[[-0.43 -0.22  4.48  1.64]
 [-0.06 -0.02  0.83  0.30]
 [-0.24  0.13  1.42  0.64]
 [ 0.13 -0.56  2.87  0.47]
 [-0.43  0.48  0.60  0.60]]
|
[[-0.43 -0.22]
 [-0.06 -0.02]
 [-0.24  0.13]]

[[ 0.55 -5.62]
 [ 0.28  0.80]
 [ 0.86  2.61]
 [ 1.16  0.63]
 [ 0.95 -1.17]]
|
[[ 0.55 -5.62]
 [ 0.28  0.80]
 [ 0.86  2.61]]

[[ 1.45 -3.62]
 [-0.86  4.50]
 [ 0.81 -3.46]
 [-0.97  5.89]
 [-0.85 -3.43]]
|
[[ 1.45 -3.62]
 [-0.86  4.50]
 [ 0.81 -3.46]]

[[ 0.77  4.04  4.19  0.34]
 [-0.73 -0.06  4.00  4.39]
 [-2.48  0.26  4.39  3.98]
 [ 1.02  4.27  3.75  0.53]
 [-0.17  4.30  4.22  4.69]]
|
[[ 0.77  4.04]
 [-0.73 -0.06]
 [-2.48  0.26]]

[[ 2.44  3.80  3.32 -0.72]
 [ 1.17 -1.47  0.96  4.41]
 [-0.47  3.45  2.52 -0.45]
 [ 0.64 -2.19  0.20 -0.20]]
|
[[ 2.44  3.80]
 [ 1.17 -1.47]
 [-0.47  3.45]]

[[-2.17  1.10  0.70  0.51  4.99]
 [-1.90  2.24 -1.79  1.79 -1.92]
 [-1.62 -5.22  0.16  1.45 -0.20]
 [-0.81 -0.52 -0.49  0.07  1.32]]
|
[[-2.17  1.10]
 [-1.90  2.24]
 [-1.62 -5.22]]

[[ 4.43 -0.75 -1.42  3.19  2.23]
 [ 0.79  3.76  4.33 -1.09  4.23]
 [ 1.49 -1.08 -0.36 -1.97  2.81]]
|
[[ 4.43 -0.75]
 [ 0.79  3.76]
 [ 1.49 -1.08]]
---
[[ 2.09 -0.52 -2.27 -1.21 -0.28  2.46  0.44  0.60  1.14 -4.46 -0.52  2.53
  -2.12  3.29  2.33]
 [ 2.04 -0.15 -2.37 -1.34 -0.92  1.42  2.18 -0.26  1.35  0.42 -4.63 -0.71
   2.95 -1.68  0.97]
 [ 2.04 -0.89 -2.10 -1.12  0.63  2.33 -0.36  1.90 -2.42 -3.09  3.14 -1.71
   2.46  2.71 -4.80]]
|
[[ 2.04 -0.15 -2.37 -1.34 -0.92  1.42  2.18 -0.26  1.35  0.42 -4.63 -0.71
   2.95 -1.68  0.97]
 [ 2.09 -0.52 -2.27 -1.21 -0.28  2.46  0.44  0.60  1.14 -4.46 -0.52  2.53
  -2.12  3.29  2.33]
 [ 2.04 -0.89 -2.10 -1.12  0.63  2.33 -0.36  1.90 -2.42 -3.09  3.14 -1.71
   2.46  2.71 -4.80]]

[[ 0.01 -1.83  2.52]
 [ 2.06  0.72  5.09]
 [-1.75 -1.55 -2.60]
 [-2.96 -0.84  5.40]
 [ 0.62 -1.69 -3.23]
 [ 0.35 -2.32 -0.89]
 [ 0.77 -2.63 -4.99]
 [ 0.06  5.05 -2.27]
 [-2.07  2.78 -1.39]]
|
[[ 0.77 -2.63 -4.99]
 [ 0.62 -1.69 -3.23]
 [-1.75 -1.55 -2.60]
 [ 0.06  5.05 -2.27]
 [-2.07  2.78 -1.39]
 [ 0.35 -2.32 -0.89]
 [ 0.01 -1.83  2.52]
 [ 2.06  0.72  5.09]
 [-2.96 -0.84  5.40]]

[[-1.03 -0.30  1.59 -0.68 -0.30 -3.19 -4.67  1.38 -4.71 -0.81  1.91 -0.91
   1.60 -1.57]
 [-0.92  0.05  1.47 -1.02  0.05 -0.68 -1.27  0.30 -1.10 -1.90  1.79 -0.84
   0.62 -1.60]
 [ 2.44  2.99  3.81 -0.14  2.99 -4.18 -5.01  0.27 -4.25  1.37 -2.50  2.14
   0.48 -1.07]
 [ 1.93  2.63  3.84  0.59  2.63 -2.92 -2.33 -0.38 -1.68  1.59 -3.35  1.70
  -0.11  0.37]
 [-0.11  1.30  3.20 -1.08  1.30 -3.33 -4.08 -0.52 -3.45 -1.58 -0.15 -0.13
   0.03 -2.16]]
|
[[-0.92  0.05  1.47 -1.02  0.05 -0.68 -1.27  0.30 -1.10 -1.90  1.79 -0.84
   0.62 -1.60]
 [-1.03 -0.30  1.59 -0.68 -0.30 -3.19 -4.67  1.38 -4.71 -0.81  1.91 -0.91
   1.60 -1.57]
 [-0.11  1.30  3.20 -1.08  1.30 -3.33 -4.08 -0.52 -3.45 -1.58 -0.15 -0.13
   0.03 -2.16]
 [ 2.44  2.99  3.81 -0.14  2.99 -4.18 -5.01  0.27 -4.25  1.37 -2.50  2.14
   0.48 -1.07]
 [ 1.93  2.63  3.84  0.59  2.63 -2.92 -2.33 -0.38 -1.68  1.59 -3.35  1.70
  -0.11  0.37]]

[[-0.83 -2.24  0.82  3.99]
 [ 0.03 -0.68 -1.33  4.97]
 [-2.19 -3.17  1.68  1.11]
 [-2.95 -1.46 -1.27 -2.49]
 [-2.93 -0.65 -3.09 -2.10]
 [-1.69 -2.64 -0.28  4.39]
 [-1.53 -0.60 -0.07 -2.89]]
|
[[-2.93 -0.65 -3.09 -2.10]
 [ 0.03 -0.68 -1.33  4.97]
 [-2.95 -1.46 -1.27 -2.49]
 [-1.69 -2.64 -0.28  4.39]
 [-1.53 -0.60 -0.07 -2.89]
 [-0.83 -2.24  0.82  3.99]
 [-2.19 -3.17  1.68  1.11]]

[[-1.97 -1.70  0.99  0.16 -0.18  1.11  3.25  0.17  4.70]
 [ 0.52 -1.95  0.04 -2.35  0.27  1.11 -0.15  1.40 -0.06]
 [ 4.56 -3.01  2.34  5.16  4.83  1.11  1.66 -5.34 -3.55]
 [-0.44 -2.67 -1.61  3.05 -0.38  1.11 -0.15 -0.01 -0.10]]
|
[[-0.44 -2.67 -1.61  3.05 -0.38  1.11 -0.15 -0.01 -0.10]
 [ 0.52 -1.95  0.04 -2.35  0.27  1.11 -0.15  1.40 -0.06]
 [-1.97 -1.70  0.99  0.16 -0.18  1.11  3.25  0.17  4.70]
 [ 4.56 -3.01  2.34  5.16  4.83  1.11  1.66 -5.34 -3.55]]

[[ 1.97  2.84  1.85  2.40  0.31  0.12 -0.35 -0.21]
 [-1.33  1.04  1.01  1.54 -0.61  0.22  1.13  2.26]
 [ 1.15 -0.59 -1.72 -1.70 -0.14  2.01 -5.07  3.01]
 [ 0.40  1.09 -2.11 -1.80  0.21  1.15 -1.87  0.49]
 [ 1.26  1.83 -0.02 -0.92 -1.13  1.03 -2.22  0.24]
 [ 1.52 -0.03  2.30  0.27 -1.44  1.39 -1.94  0.57]
 [-0.57  0.56 -0.22 -1.11  0.03 -0.39  0.88 -1.64]
 [ 0.55 -1.21  1.82 -5.46 -1.80  2.62  3.47  0.21]
 [-1.17  0.36  2.54 -4.48  1.28  1.96 -0.12  0.32]
 [-1.92 -0.59 -0.41  0.47  0.38 -2.85 -3.47  0.26]
 [ 2.69  0.00  1.51  3.17  2.11  0.92 -2.33 -1.21]
 [ 1.41  0.21  0.90 -3.69  1.40 -1.76 -4.04 -0.89]]
|
[[ 0.40  1.09 -2.11 -1.80  0.21  1.15 -1.87  0.49]
 [ 1.15 -0.59 -1.72 -1.70 -0.14  2.01 -5.07  3.01]
 [-1.92 -0.59 -0.41  0.47  0.38 -2.85 -3.47  0.26]
 [-0.57  0.56 -0.22 -1.11  0.03 -0.39  0.88 -1.64]
 [ 1.26  1.83 -0.02 -0.92 -1.13  1.03 -2.22  0.24]
 [ 1.41  0.21  0.90 -3.69  1.40 -1.76 -4.04 -0.89]
 [-1.33  1.04  1.01  1.54 -0.61  0.22  1.13  2.26]
 [ 2.69  0.00  1.51  3.17  2.11  0.92 -2.33 -1.21]
 [ 0.55 -1.21  1.82 -5.46 -1.80  2.62  3.47  0.21]
 [ 1.97  2.84  1.85  2.40  0.31  0.12 -0.35 -0.21]
 [ 1.52 -0.03  2.30  0.27 -1.44  1.39 -1.94  0.57]
 [-1.17  0.36  2.54 -4.48  1.28  1.96 -0.12  0.32]]
